One turn moves every row onto another: examples first, then more rows asked
bop: [  9   3 -20  33  27  -1  -9  40   2 -12   8   4  -6   1  15  48  35  23
  15  18  34  23  14 -11 -12 -39]
nuver: [  9   2 -21  20  45 -17   6   7  10 -33  39  18 -16   6  24  49  29  15
  25  18  25   9 -16  -8   9 -20]
fezu: [  5   4 -24  30  21 -10 -13  50   6 -14   7   8  -5   1  11  42  32  19
  12  23  31  37  13 -24  -6 -33]
Rer: [  6  16 -36  25  35 -28  11  34  -1 -14  14  41  19  14  10  37  30  -6
  21  32   6  26 -13  -4   1 -21]
lifu: [-24  30  -5 -13  -8   8   3 -32  28  49 -23  -7  -3  11   4  19  22  22
   5  19  14  57  21   2 -22 -20]
ger: [ 13  -8 -41  41  13 -27 -13  23   0  -1  15  -2  14  -5  29  35  24  28
  18  -2   1  41   3 -13 -16 -26]
nima: [-29  61  -1 -14 -31 -32   5  15  31  21   4  -3  -6  10  -4 -28   4   0
   4  -1   0  -3  18  11  10   5]
napal: [ 17   9 -34  23  34 -36  19  14  14 -18  42  21   2   3  23  27  18   5
  20  -3 -22  25 -26  -4  -4  -5]
luv: [ 14  22  19  21 -29  -3  -9 -34   3 -15  -4   3  16 -10 -28  -4  23  10
 -17  14 -20 -26 -12   8  50  -3]
vipo: [ 23  10   8   4 -34  10  -7 -49  -3  -5 -10  20  17  -7   2  11 -24  12
 -19  45 -11 -10 -20   4  39   4]
Tela: [  8   9 -40  26  38 -29  -4  33   3 -18  24  23  14   6  16  39  28   3
  20  39  14  24  -7 -12   7 -26]
feg: [  2  64   8   1 -39  -2   2 -29  34  11   1  -3 -16  20  21 -20  14  29
  37  12   6  -9  -5  26  15   4]
kez: [ -6  -2  34   2 -23 -12   9   1  10  -7  -3   4  16  -6 -27 -18   8  -6
 -37  20 -12 -22 -14 -12  45 -10]
nepob: [  4  16   1  -2 -28  17  -5 -25 -15 -15  -3   4   3  -7 -21   1   3  -6
 -35  20 -29 -16   3  19  41   7]
biz: [ -7  22   2 -15  -4  -5   4 -25  42  45 -13 -10  -9  -2   3  13  17  31
  -3  -6  12  56  23   1 -34 -15]
Fur: [ 14   5 -25  -9  -3  18  -7  -1 -28 -12  -9   8 -12  -9  -3  13  -2  -6
 -46  23 -32   9   9  22  23   7]
forib: [ 12  10 -10  18  44 -12  21   7  13 -31  32  34 -17  12  19  48  27  10
  26  14  21   6 -25  -1   3 -16]
ged: [-14  34   7 -18  -1  21  12 -30  38  43 -10 -18 -22   8   5  17  22  25
   1  13  13  48  20   4 -24 -19]
Zemi: [-15  33  -3 -17  -5  -1   7 -29  40  51  -8 -14  -8   0   4  14   6  23
  -2   8   4  56  19  -6 -28 -13]
bigob: [ -9  19  -2 -10  -9   3   1 -19  33  47 -27  -4   1   7   4  12  26  28
   3   9  18  60  23   4 -30 -22]
Dugu: [ 15  -3 -39  25  36 -34   6  19  12 -22  47   4   1   1  29  28  22  10
  17   7 -12  25 -19 -10   3 -13]
noki: [  4  61  11   3 -38  -1   8 -25  37  13   2  -8 -26  23   8 -17  18  42
  32  15   7  -7  -6  22  21  -4]
nadi: [ 14  -8 -11  26  21 -14  -7   9  20 -22  25   4 -26  -5  29  51  14  40
  19   0  36  28  -6 -28  -8 -21]
moz: [  2   8  33  -9 -15 -15  12   3  24  -9  -5   7  13  -6 -11 -18   0  -2
 -33  24  -9 -29 -20  -9  54 -12]
vusab: [  1  -5  20 -15 -23   9  12  -4   2  -4  -5  13   8  -4  -8  -3 -28  -9
 -45  43  -9 -11 -13  -7  34  -3]
kefe: [-29  57  -3 -11 -34 -41   7  12  34  25   5  -5  -9  12 -15 -26   1  14
   1  -2  -2   3  14   6  15   2]
sogab: [ -1  28   9 -13  -2  14   4 -22  41  41 -17 -10 -16   4   1  18  27  33
   2   7  23  49  24   6 -30 -22]
fad: [ 32   2 -18  -1  -9  13 -12 -48 -16 -10 -10  22  -9 -11  20  29 -24  20
 -25  32 -13   8 -17  14  24  10]
kuded: [ 16  13  19   9 -28 -22  -3 -34  20  -4 -16  20  32  -6   2  -8  -4  15
 -10  34  -7 -23 -32  -5  57  -7]
vigef: [ 15  -3 -41  38   9 -25 -15  23   6 -12  22  -8  -1  -6  27  31  29  31
  17  -7  -6  45   2 -18  -8 -16]
betod: [-32  33  14 -14 -37 -23  11  -5  31  24 -19  19   3  30  23 -20  -5  14
  24  34  38   1  -9   1  13  -7]
Falun: [ 18   3  32  16 -32 -10   1 -30  17  -1 -11  17  31  -5  -8  -7  -4  14
 -15  43  -1 -17 -34 -15  45 -12]
veza: [-34  29   9  -8 -43 -24  12  -5  28  26 -23  18   1  36  11 -18   1  25
  22  37  35   7 -10  -1  19 -15]
pila: [ 15  -8  -1 -20   3  13   3   3  -8  -3 -13  26 -11  -6  10  21 -35  -1
 -49  52   4   8  -9  -4  18  -4]
Dofo: [ 17  -9 -12  26  28 -19  -1  15  20 -13  30  -3 -20  -9  29  48   9  35
  13 -10  26  21  -3 -21 -18 -25]
Tam: [  6  24  14   8 -22  -5  -5 -21   6 -17 -13   6  16  -5 -17 -10  28   4
 -17  16 -19 -31 -10  15  63  -8]

napal goes to forib
sogab goes to bigob
kefe goes to noki
Now these:
ged goes to lifu
kuded goes to moz
luv goes to Falun
Dofo goes to bop
vigef goes to nadi
pila goes to Fur
nepob goes to vipo
betod goes to nima
Tela goes to Dugu

One turn moves every row onto another: examples first, then more rows asked
kezom: [ 10  -9  10 -24 -27  25  13  50  -1  -9 -19  13  17 -32  16  35   0 -20
  58  33  28  41  33  -9  51 -30 -13   6   9  -6  34  22   5  19 -12  42]
Zaru: [-47  -9  30   1 -45  19  -7 -32 -18  -8 -16 -10  30 -13   3  21   8 -18
   3  11   5 -22  -8 -20  22 -13 -25 -60  39  18  30  20   0  -1  -9   6]
kidan: [ 26 -25  29 -22   1  31  -3  80 -13 -11  -4   6  14 -20   5 -28   8 -27
   9  41  35  51  72  -3  36 -18 -11 -24 -16  -7   6  29  -3  15 -20   3]
Vozu: [-21  10  -7 -53  -4  -2  -3  -4 -35  -3 -13 -32  29  -1  -8  38 -23 -31
   4  14 -28 -12 -24 -27  23   6  -4 -24  23   0  26  26 -17  13 -14  25]
ruv: [ 28 -24  30 -19  -3  28   8  71 -15 -17  -1  -4  13 -31   8 -21  14 -21
  22  37  35  52  77   3  42 -27  -8 -24 -16   2  14  24   7  23  -9   1]
Bel: [ 18  -5  19  12  34   3 -15 -23 -43 -16  11 -15  12 -20   7  22  26   3
 -12 -15  21  22 -15   6  39 -14  13 -44  47   6  26  20  20  27  10   2]
razu: [ 27  -4  17 -21  36  18 -17 -16 -53  -3 -11 -44   2  -2  -6   4   2 -15
 -34 -16  20  -6 -12  12  44 -17  -4 -39 -16  -2  -9  19  26  36  -6 -16]
batup: [  4 -14  15 -15 -32  28   4  58   5  -5 -21  31  20 -27  13  30   8 -23
  44  34  33  38  31 -11  47 -23 -20   3  17  -5  37  29   4   6 -16  43]
Kigad: [  5 -16   5 -35  -4   3 -24  20 -84  19   0 -18   8 -13  -5  -5 -19 -53
 -45  17 -13 -12   7  16  -6  -7 -40 -49 -12  -6  -4   8   8  19   7   1]
kena: [ -2  -2  29  -2  -8  31 -32 -48 -40 -18  -9 -33   8 -13  10  19   6  -2
  -1 -22  25   5 -27  11  44 -15 -12 -34  38  -9  18  19  25  14   3   2]
tama: [  1 -23   9   4  20  -5 -16  16 -71  17  21   7  10 -24   9 -12 -10 -39
 -41  32   0   8  18   2 -11 -15 -19 -81  15  -3  -7   0  -9  24   1   0]
Sakid: [ -5 -13  24 -45 -43  40   1  53 -12  -5 -30   5  -3  -8   1   3 -11 -34
  38  28  36  14  36  -4  46 -24 -34  26  -5 -17  21  26   4   2 -17  29]
kav: [ 23  13   2 -28  19  21 -33 -30 -42 -10 -17 -47  17  -8   5  27 -13 -12
 -10 -10  -1   8 -42  10  45  -8  -8 -24   8 -20   6  20   8  24  -5  14]
rovud: [ 21  -4  16 -46  -6  35  -7  70 -17 -10 -19  -7   3  -7  -1 -28 -17 -37
  19  49  16  34  45   1  36 -18 -22  15 -18 -26   6  24 -26   5 -18  22]
guko: [-21 -22  13  18   3   0 -17   0 -60  14  21  24  10 -29  19  22 -11 -29
 -14  15  18  18  20  -8   0  -3   0 -89  47   1  21   6  17   9  -4  11]
mopa: [-22  -9  23 -56  -1  12   0   8 -54  -4 -11 -50   8  12 -22 -10 -14 -36
 -29   1  -1 -28  24 -15  20   5  -5 -45 -14  15   6  29  10  14 -15 -23]
dav: [ -2  -6  26 -41 -39  43   9  44 -17 -10 -32 -11  -8 -13   3  -3 -16 -30
  44  29  36  13  48   1  51 -32 -28  20 -17 -15  18  18   9   8 -14  20]
befu: [ -9   1  -5 -44 -26   8 -31   8 -76  15 -14 -14  12 -15   1  35 -30 -53
 -22   5 -16  -7  -9  12   7  10 -29 -34   7 -11  28  15  27  -1   7  24]
Deki: [ 10  -9  29  16 -31  40   1  40   8 -16 -19  16  21 -39  22  -8  13 -15
  39  53  35  45  52   3  45 -40 -22 -30   3  -4  24  13  -6   6 -10  20]
bises: [ 28   8  11 -36   0  31   0  63 -18 -16 -21 -16   5 -19   3 -27 -15 -31
  27  56   9  40  51   9  41 -26 -13   8 -22 -22  13  16 -23   8  -9  20]
lediz: [ 10 -17  31  15 -23  40  -6  56   9 -10 -17  30  23 -30  18 -10  17 -19
  23  52  40  48  54  -3  41 -28 -19 -34   6  -4  21  22  -5   0 -19  20]
Kibod: [ -8 -24  20  -5   8 -12   5  13 -29 -10  16  -6  44 -23  -2  24  33 -15
 -17   6  -1  15  19 -22  18   1   8 -81  36  40  33  33   8  25  -2  -7]
Bupe: [ 26  10  20  25  45  16 -18 -27 -40 -10  -9 -22   5 -13   2 -14  15  -7
 -36  11  16   5 -14  17  36 -27   2 -53  12  -2   4   8  -1  18   5 -10]
duvu: [-31  -1   5  -4 -32  13 -29 -13 -61  12  -7  11  11 -23  15  44 -26 -38
  -3   7   6   5   0   1   8   8 -11 -61  42  -9  40  11  31 -13  -1  27]
konot: [  0  12  15   1  22   7 -13   5 -31 -13  -8 -28  34  -9  -8 -32   6 -29
 -41  47 -24   2  16  -5  10  -3   0 -78   5  13  14  18 -33  -2  -4 -14]

bises goes to dav
Bupe goes to razu
duvu goes to guko
Now these:
mopa goes to Vozu
rovud goes to Sakid

